Each path below is one point turned by a fixed rotation once a step. After each direction that follows a path, write how fast that rotation turns it, in degrees a step (0 if it stays still).
Each turn is a multiple of 5 degrees from 10 to 175, or 0.
Each row of a path follows its step; steps can be skipped.

step 0: [-16  -1  10   3  -8  -6   6   1   5   3  -5  -5   0   4   3  -4 -17  -7
   6  -1  10  -2   0   1   8   3   4  -1   6   2   9]
step 1: [ -3   7  -2   3  -6   1  -8   4  -2  -3   4   0  -8   2 -10  16  -3 -11
   6   2  -2   3  12   3  -5   9   5  11   7  -3   4]
step 2: [  0  -3  15   2  -2   3  -7   6   3   2   3 -13   4   2  -5   2   9   3
   0  -2  -6   8   0 -11  13  -4   2   8   1  -5  12]
step 3: [-16  -2   4   1  -2  -7  10  -1  -2  -6  -4  -9   3   3   4  -7  -7  -4
   3   7   8  -5  12  -4   3   3   4   0  11  -1  12]
step 4: [ -6   4  -3   8   0   8 -10   5   0   0   8  -1 -10   7  -5  16  -4 -12
   1  -1   8   0  10  -6  -5   4   1   0   0   3   9]
step 5: [ -4  -5   5  -2   1   8   0  -1   3  -2  -2 -21   4   4  -6  10   0   4
  -2  -2  -5  13   1  -4   9  -2   1   5  -1 -14   5]
step 6: [-15  -4   0   7   0 -11   1   0   4 -10  -4 -10   4   4  -3  -9   3  -7
   1  -7   8  -5   6  -7   2   6   2  -2  14  -1   2]
step 7: [-3 -2  5  2 -1  9 -4  5  6 12  5 -2 -7  8 -3 14 -4 -9 -1  0 14 -8  3  0
 -4 11  4  0  4 -6  7]
step 8: [  3   0   0  -4   1   5  -1  -1  -4  -9   6 -20   9  -1  -6  10   5   3
   1  -4  -7   6   0   0   2  12   0   6   1  -9  11]
step 9: [ -8  -5   6  14   2 -10  -2  -3   6  -1  -4  -6  12   7   6  -6   1  -7
   5  -7   5   0  -1 -11   3   5  -3  -5   6  -1  11]
Speeds:
[ 3 -4  1  2 -2  4  1  1  4  5 -1 -1 -2  4  1 -1 -1  2 -1  1  2  1 -1  2
  5  0  0 -1 -4  1  1]
145
[-1 -1 -1 -1  1  2  3 -1 -4  1  3  4 -4 -1 -4  1 -4 -2 -1 -3  3  2 -1  3
  0  2 -1  2 -1  0  4]
110
[ 1  0 -6  1 -2  0  0  1  0 -5  1 -2 -2  0 -2 -2  5  0  1  0 -1 -1  2  2
  2  4  1  1 -1  6  0]
155
[ 2  2  1 -3  0  1 -2  0  2 -3 -1  3  0  1  0  3  1  5 -4 -2 -2  6  2 -1
  2  3  3 -2  0 -1  2]
115

step 0: [  7  -2  -3  -3   6   1  -2 -10 -12 -12   1  10  -3   3  -2  -4   9  -6
   2  -2 -10   7   0 -10  -7 -14  12   3   0  -5   4]
step 1: [ -5   5 -10  -4 -11  -4   1  -2  11  -3   2  -6   7   5   2   8   2   5
   7  15   9 -15  -3  -7   0  -7   5   0   3  -8  -2]
step 2: [  5  -1  -8  -3   4   1   6   3   2   3  -4  -9 -11  15  -4   6  -1   3
  12  -9 -10   4   6   0  -7   5  -4   6  -2   4  16]
step 3: [-16   3  11  -3  -4   1  -5  -5  -2  -3  -9  -4  -4  -6   2  11   8   7
  -4  -7   2 -10  14   4   0   5   0  -1  -6  -9  -6]
step 4: [  8  10   3   4  -3   5   0  -2  -2  -1  -7  -2  -1  -8  -5  -6   3  -5
   6 -14 -10   1   1 -16   0  -8  -3   7  10  11  -7]
step 5: [  2   2   8   0   1  -9   3  -4   1   2  -2  -9  10  -4   1  -2  13   2
   4  10   5 -11  -6   4  20   5   7   4  -2   3   8]
step 6: [  5   2 -13   7   3  10   7   3  -7  -4  -8   6  -3 -10  -4  -2   1   2
   0  -3   6   5  -1   8  -7  -2  -4  11   7  -3  19]
step 7: [  0   6   0   4  -9  -8   4   4  -1  -1   0  -1  -4  -5  -1   1 -10   9
 -16   2  -2  -9   2  -2   0   8  19   4  -9  -8  -5]
step 8: [  2  -9  -2   3  -4  -1   3  -1  -2  16   3  -8  -6  -3  -2 -12  -6  10
   6 -10  -6  -1  -8   0  -4 -10 -12   6   5  -3  -6]
step 9: [ -1  -1  12 -11   3  -5   4  -2  -7  15  12   2  -5  -5   5   6  11  -7
  -5   7  -4   2   5   5   6   6  10   3   8  -6   0]
Speeds:
[-8 -2  1  0 -1 -1 -3 -6  1  0 -1 -1  3  1 -1 -2  0  0 -1  1  1 -1 -3  1
  1  1  1  3 -4 -1  0]
160

step 0: [ -6   5  11  -7   5   7 -15  13  -1   5   0   6   2  -4   0  -2  11   8
  -3   3 -11   6  12  -1   4  -1   0  -4  -5  -5  -3]
step 1: [-13  -4  12  -2  -2 -12   0   4  -2  -5   1  -6   0   0   3  -5   9   8
   3   4  -4   4  -1   9 -13  -1  -7  -7 -15   3   3]
step 2: [ -8  -1  10   1  -3  -4  -1   2  14   4   0  13  -1   1   3 -12  -6  12
 -14  -2  -9   4   1   6  -4   2  -7  -4   8  -2   3]
step 3: [ -1   8   3   3   2   1  -6   4   1   0  -6   0   5   8  -7 -13   6  12
  -2  -1 -10  12  -5   3  10  -7  -2   2 -16  -6   4]
step 4: [ -2   4   1  -1  -5  -6   3   4 -12  -1  -4  -8  -4  -5   4  -6  -2   3
  -8   1 -22   6  10   7  -8   3  -7  -6  -4  -3   6]
step 5: [ -1   6   5   0   5  -3  -8  -2   7   3 -10   3  -2   0   2   2 -13  13
  -8  -7   4   3   5  17  -6  -2  -9  -5 -11  -4  -2]
step 6: [-16   8  -4   6   0   3   3 -14  -2   1  -4  -5   1   7  -1  -8   5   8
  -9   1  -7  -2  -1  13  12  -2  -8  -2   0  -3   5]
step 7: [ -2  10   1 -11   5   6   2   1 -10   4  -2  -2   5  -1  -1   1 -11  19
   2  -2 -16   0   9   0  -1  -9  -3   2   3  -4   1]
step 8: [ -5   7   0   9  -2   4  -9  -7  -7  -6  -2   0  -6   5   1   9   2   7
   0  -5  -6   1  -1  13 -15 -15  -5  -3  -6   4  -2]
step 9: [ -5   2  12   2   1  11   4  -4  -9   3  -6   2   1  -4  -7  -1  -1  10
 -16   6   4  -5  -2  10  -2  -4 -10  -5  13  -2   5]
Speeds:
[ 1  2 -1  0  0 -1 -4  1 -2 -1 -1  0 -1 -3 -5  3  2 -3  2  0  1  2  5  2
 -5  2 -2 -3  0  1  2]
95
[ 2 -3 -2 -1  0 -3  2  1  0 -2  2  3 -3  1  5  1 -2  0  0 -2  0 -3  0  4
 -7 -2 -2  2 -2  1 -1]
110

step 0: [ -5   3   4   7   5  -3  -1   9   1  -2  -5 -12  -2  -8  -5  -4   1  -5
 -19   6  -8   4  -8  -2 -12   2  -1  -6   5   0  -9]
step 1: [ -2   4  -4   8  -2  -1  -3  11   4  -9   1 -16  -4  -2   2   4   1   5
  -5  -2  -5 -14  -2 -12 -12  -6   0  -1   6   2  -7]
step 2: [ -5  -7 -11   3   5   0  -6  -1  -3   2   9 -13  -6   1   0  -1   0 -10
 -17   4  -8  -9   8  -7  -7  -6  -2   1  -3   0  -7]
step 3: [ -5  -7  -1   3   7   2  -2  17  -2  -2   5  -5  -6   0   1  -4   0  -1
  -1  15  -6 -16   4  -6   5  -5 -12  -2   1   4  -5]
step 4: [ -2   3   5   7   9   3   1   2  -1  -1   5   1 -15  -3   8  -7   4   0
 -15  16  -1  -7   5  -2   2   1   5  -1   3   2 -13]
step 5: [ -8  11   1   9   1   2   6  11  -2  -5   9  -2  -4  -6 -12  -5  -2   0
  -3   7  -1 -13  -2   3  -4   1   2   6   2   8 -14]
step 6: [ -1  12  -6   9 -10  -4   0  14  -1  -3   3  -2  -6 -10   1  -7   0  -7
 -17   5  -2   3   5  -4  -5  -5  -2   6   2   0  -6]
step 7: [ -3   3 -11   6   0  -3  -8  18  -3  -5   1  -6  -4   3  -4  -5  -3  -4
  -5   5   2  -2  -5 -14  -9   4   2  -4  -4  13  -6]
step 8: [-13  -1  -6  13   6  -3  -8   7   2   3  -1  -4  -3   2   1  -7   3   5
 -16  -1 -12   0   4  -8  -5  -4  -3  -9   6   4  -5]
step 9: [ -9   2  -1  10   7   6  -7   7   5   2  -8  -8  -9   0  -6   7  -1   3
  -1   7  -6 -11   4 -14  -4  -7  -1   4  -4   1 -13]
Speeds:
[-2 -1  0  1 -3 -2  1  2  3  4 -5  0  1 -2  0  0 -5  1 -1 -4 -1  3  0 -2
 -3  1  2 -1 -1  4  0]
45
